128 stands for zero in the data rows.
Here are some points:
(126, 128, 131, 133, 132, 131, 130, 122, 123, 125, 123, 124, 119, 121, 118, 116, 117, 119, 119, 124, 123)
(129, 122, 117, 117, 109, 102, 113, 104, 102, 105, 107, 106, 102, 109, 102, 105, 119, 114, 122, 120, 123)
(128, 122, 124, 113, 120, 113, 113, 114, 112, 114, 118, 114, 121, 123, 123, 124, 131, 126, 127, 129, 130)
(139, 145, 158, 158, 166, 172, 177, 178, 175, 174, 170, 169, 163, 154, 156, 147, 138, 137, 132, 131, 133)
(128, 128, 120, 119, 115, 120, 120, 123, 119, 127, 124, 126, 125, 127, 126, 126, 127, 131, 131, 131, 124)
(127, 128, 131, 133, 129, 132, 138, 137, 142, 147, 149, 151, 154, 158, 160, 155, 151, 142, 144, 135, 132)
(136, 142, 151, 162, 173, 183, 189, 203, 206, 211, 217, 221, 222, 213, 208, 201, 186, 172, 163, 154, 142)
(124, 120, 115, 118, 113, 116, 111, 106, 103, 110, 112, 106, 109, 110, 116, 114, 123, 116, 121, 127, 124)
(130, 133, 137, 142, 142, 137, 138, 133, 141, 127, 127, 125, 123, 121, 119, 119, 118, 120, 123, 122, 127)
(127, 129, 131, 128, 123, 126, 123, 121, 113, 116, 112, 114, 107, 107, 112, 108, 110, 115, 119, 118, 127)
(129, 126, 127, 126, 121, 127, 127, 128, 124, 129, 129, 129, 131, 132, 128, 130, 128, 132, 125, 128, 127)
(127, 124, 115, 119, 109, 112, 111, 100, 108, 106, 106, 104, 104, 105, 108, 107, 113, 109, 117, 118, 128)
(129, 124, 121, 121, 113, 108, 108, 113, 105, 107, 110, 103, 103, 112, 105, 105, 109, 113, 122, 120, 120)
(137, 139, 141, 143, 139, 139, 143, 129, 133, 122, 127, 124, 123, 128, 127, 121, 126, 126, 120, 122, 124)
(121, 126, 119, 114, 117, 116, 112, 110, 108, 101, 106, 097, 100, 101, 107, 116, 110, 107, 114, 128, 123)
(129, 134, 131, 136, 141, 148, 149, 151, 160, 167, 170, 178, 179, 184, 181, 183, 179, 168, 158, 151, 142)
(124, 130, 125, 125, 117, 121, 118, 116, 115, 109, 113, 110, 113, 109, 111, 110, 113, 116, 118, 123, 127)
(128, 118, 117, 118, 114, 104, 110, 107, 108, 109, 107, 107, 107, 111, 107, 112, 113, 116, 108, 117, 128)
(132, 136, 138, 141, 151, 151, 163, 170, 175, 180, 186, 194, 195, 194, 196, 192, 184, 174, 162, 154, 139)
(126, 115, 118, 127, 115, 107, 108, 109, 107, 109, 104, 103, 101, 102, 108, 110, 107, 115, 121, 122, 122)
(129, 117, 116, 110, 112, 101, 100, 103, 102, 103, 097, 106, 102, 099, 095, 111, 109, 113, 115, 113, 120)
(121, 127, 116, 116, 114, 115, 120, 118, 117, 120, 117, 118, 119, 121, 121, 125, 124, 125, 120, 125, 126)
Here are 12 more points, each followed by its number:
(134, 138, 144, 149, 154, 153, 157, 152, 155, 146, 150, 134, 139, 137, 129, 132, 126, 127, 131, 124, 129) 0
(122, 119, 114, 126, 113, 116, 109, 108, 112, 106, 115, 112, 110, 112, 119, 115, 123, 122, 127, 125, 128) 1
(135, 135, 139, 140, 146, 146, 145, 146, 144, 144, 139, 134, 131, 132, 126, 128, 125, 127, 130, 125, 130) 2
(126, 123, 127, 121, 121, 119, 121, 123, 124, 122, 127, 129, 131, 133, 139, 135, 138, 136, 136, 130, 134) 3
(122, 106, 105, 098, 090, 075, 071, 066, 058, 059, 050, 050, 052, 055, 059, 061, 073, 087, 091, 108, 113) 4
(130, 133, 129, 128, 131, 128, 136, 132, 136, 139, 141, 146, 145, 151, 155, 148, 147, 142, 146, 139, 133) 5
(130, 135, 133, 142, 149, 154, 159, 161, 168, 169, 180, 178, 177, 172, 173, 173, 165, 157, 150, 144, 136) 6
(130, 140, 136, 140, 149, 160, 161, 163, 175, 184, 185, 193, 192, 200, 198, 196, 191, 172, 162, 152, 144) 7
(128, 124, 119, 120, 119, 119, 115, 118, 120, 113, 112, 116, 113, 114, 114, 118, 116, 121, 121, 121, 125) 8
(123, 122, 115, 105, 106, 106, 105, 102, 099, 103, 102, 104, 100, 101, 097, 112, 108, 113, 114, 119, 117) 9
(126, 129, 123, 119, 124, 123, 119, 117, 117, 117, 115, 115, 115, 113, 108, 113, 117, 120, 118, 124, 122) 10
(132, 128, 135, 141, 140, 146, 149, 151, 158, 157, 163, 161, 169, 166, 160, 154, 149, 143, 143, 139, 132) 11
Which two of these numbered points are nearest to each point below, ignoring the direction in which the first points spread most? Their numbers follow each, nearest first.
(135, 135, 146, 154, 156, 169, 169, 174, 182, 179, 186, 184, 191, 187, 179, 171, 166, 156, 153, 144, 137) > 11 10
(140, 148, 158, 165, 167, 170, 170, 166, 159, 154, 151, 144, 141, 141, 138, 134, 129, 129, 131, 130, 128) > 0 2
(127, 129, 128, 129, 134, 134, 135, 143, 149, 151, 155, 153, 157, 155, 160, 162, 155, 152, 146, 141, 134) > 3 5
(125, 126, 131, 123, 123, 122, 128, 129, 130, 131, 136, 136, 140, 140, 148, 147, 146, 144, 140, 131, 132) > 3 5
(126, 120, 116, 118, 112, 113, 111, 115, 102, 113, 103, 114, 115, 104, 118, 110, 114, 121, 123, 125, 122) > 4 8
(130, 133, 129, 125, 132, 134, 130, 129, 125, 130, 128, 125, 125, 120, 115, 118, 122, 128, 123, 131, 124) > 10 8
(126, 121, 118, 111, 113, 113, 109, 110, 104, 100, 105, 106, 111, 112, 114, 114, 117, 120, 123, 126, 129) > 3 5
(125, 119, 116, 112, 108, 111, 109, 103, 100, 100, 098, 099, 103, 100, 095, 103, 106, 108, 112, 125, 123) > 11 10
(126, 125, 128, 135, 128, 133, 133, 138, 143, 144, 149, 156, 159, 153, 155, 155, 152, 153, 148, 138, 138) > 3 1
(130, 128, 131, 130, 133, 130, 129, 126, 126, 124, 118, 115, 108, 115, 109, 111, 113, 117, 121, 122, 127) > 2 10
(132, 136, 139, 143, 151, 154, 167, 169, 185, 190, 196, 210, 215, 225, 225, 222, 217, 192, 184, 161, 152) > 7 3
(126, 123, 128, 130, 123, 118, 122, 125, 124, 124, 128, 125, 122, 134, 126, 127, 129, 132, 132, 127, 135) > 1 4
(121, 119, 117, 116, 118, 115, 110, 109, 111, 116, 114, 111, 108, 111, 111, 116, 121, 116, 124, 123, 123) > 6 9
(139, 147, 165, 179, 184, 188, 192, 189, 186, 181, 174, 171, 162, 161, 140, 149, 139, 143, 141, 143, 130) > 0 2
(131, 132, 137, 137, 145, 136, 148, 145, 143, 140, 140, 136, 136, 125, 132, 129, 128, 129, 130, 127, 128) > 2 0
(130, 124, 120, 115, 110, 106, 112, 109, 117, 108, 113, 111, 111, 115, 117, 120, 120, 131, 127, 122, 126) > 3 5
(129, 151, 150, 160, 165, 175, 172, 173, 161, 167, 154, 148, 151, 148, 144, 134, 140, 137, 137, 128, 126) > 0 2
(127, 122, 114, 113, 115, 114, 107, 109, 111, 102, 100, 106, 101, 105, 108, 113, 110, 119, 116, 119, 125) > 8 6
(129, 133, 128, 138, 143, 140, 146, 148, 153, 156, 161, 161, 161, 162, 159, 155, 153, 146, 140, 139, 134) > 6 11
(127, 137, 135, 134, 139, 137, 135, 134, 133, 127, 127, 125, 122, 124, 123, 121, 121, 119, 126, 127, 126) > 2 10
(125, 125, 124, 124, 123, 126, 123, 123, 120, 118, 116, 114, 117, 114, 110, 115, 115, 118, 116, 124, 126) > 10 8
(134, 130, 132, 130, 129, 128, 130, 134, 134, 147, 148, 154, 159, 170, 163, 172, 175, 169, 165, 158, 136) > 7 5
(122, 130, 124, 124, 118, 119, 117, 122, 117, 121, 119, 116, 122, 126, 125, 131, 128, 129, 130, 129, 132) > 3 5
(129, 132, 129, 127, 129, 131, 129, 128, 122, 125, 120, 124, 120, 118, 115, 116, 120, 124, 123, 127, 123) > 10 8
(123, 133, 125, 124, 126, 119, 124, 125, 125, 126, 129, 138, 130, 140, 142, 138, 134, 131, 139, 134, 135) > 5 3
(132, 140, 144, 150, 157, 162, 171, 180, 181, 185, 192, 193, 198, 191, 188, 186, 177, 165, 160, 151, 139) > 6 8
(128, 124, 128, 131, 122, 124, 130, 130, 133, 134, 139, 146, 138, 148, 148, 147, 151, 146, 142, 135, 130) > 3 5
(124, 131, 132, 130, 121, 127, 123, 122, 121, 112, 115, 114, 117, 110, 111, 107, 110, 118, 117, 124, 125) > 10 2
(129, 132, 133, 133, 135, 137, 137, 140, 140, 141, 141, 139, 140, 133, 136, 131, 137, 127, 130, 131, 128) > 10 8
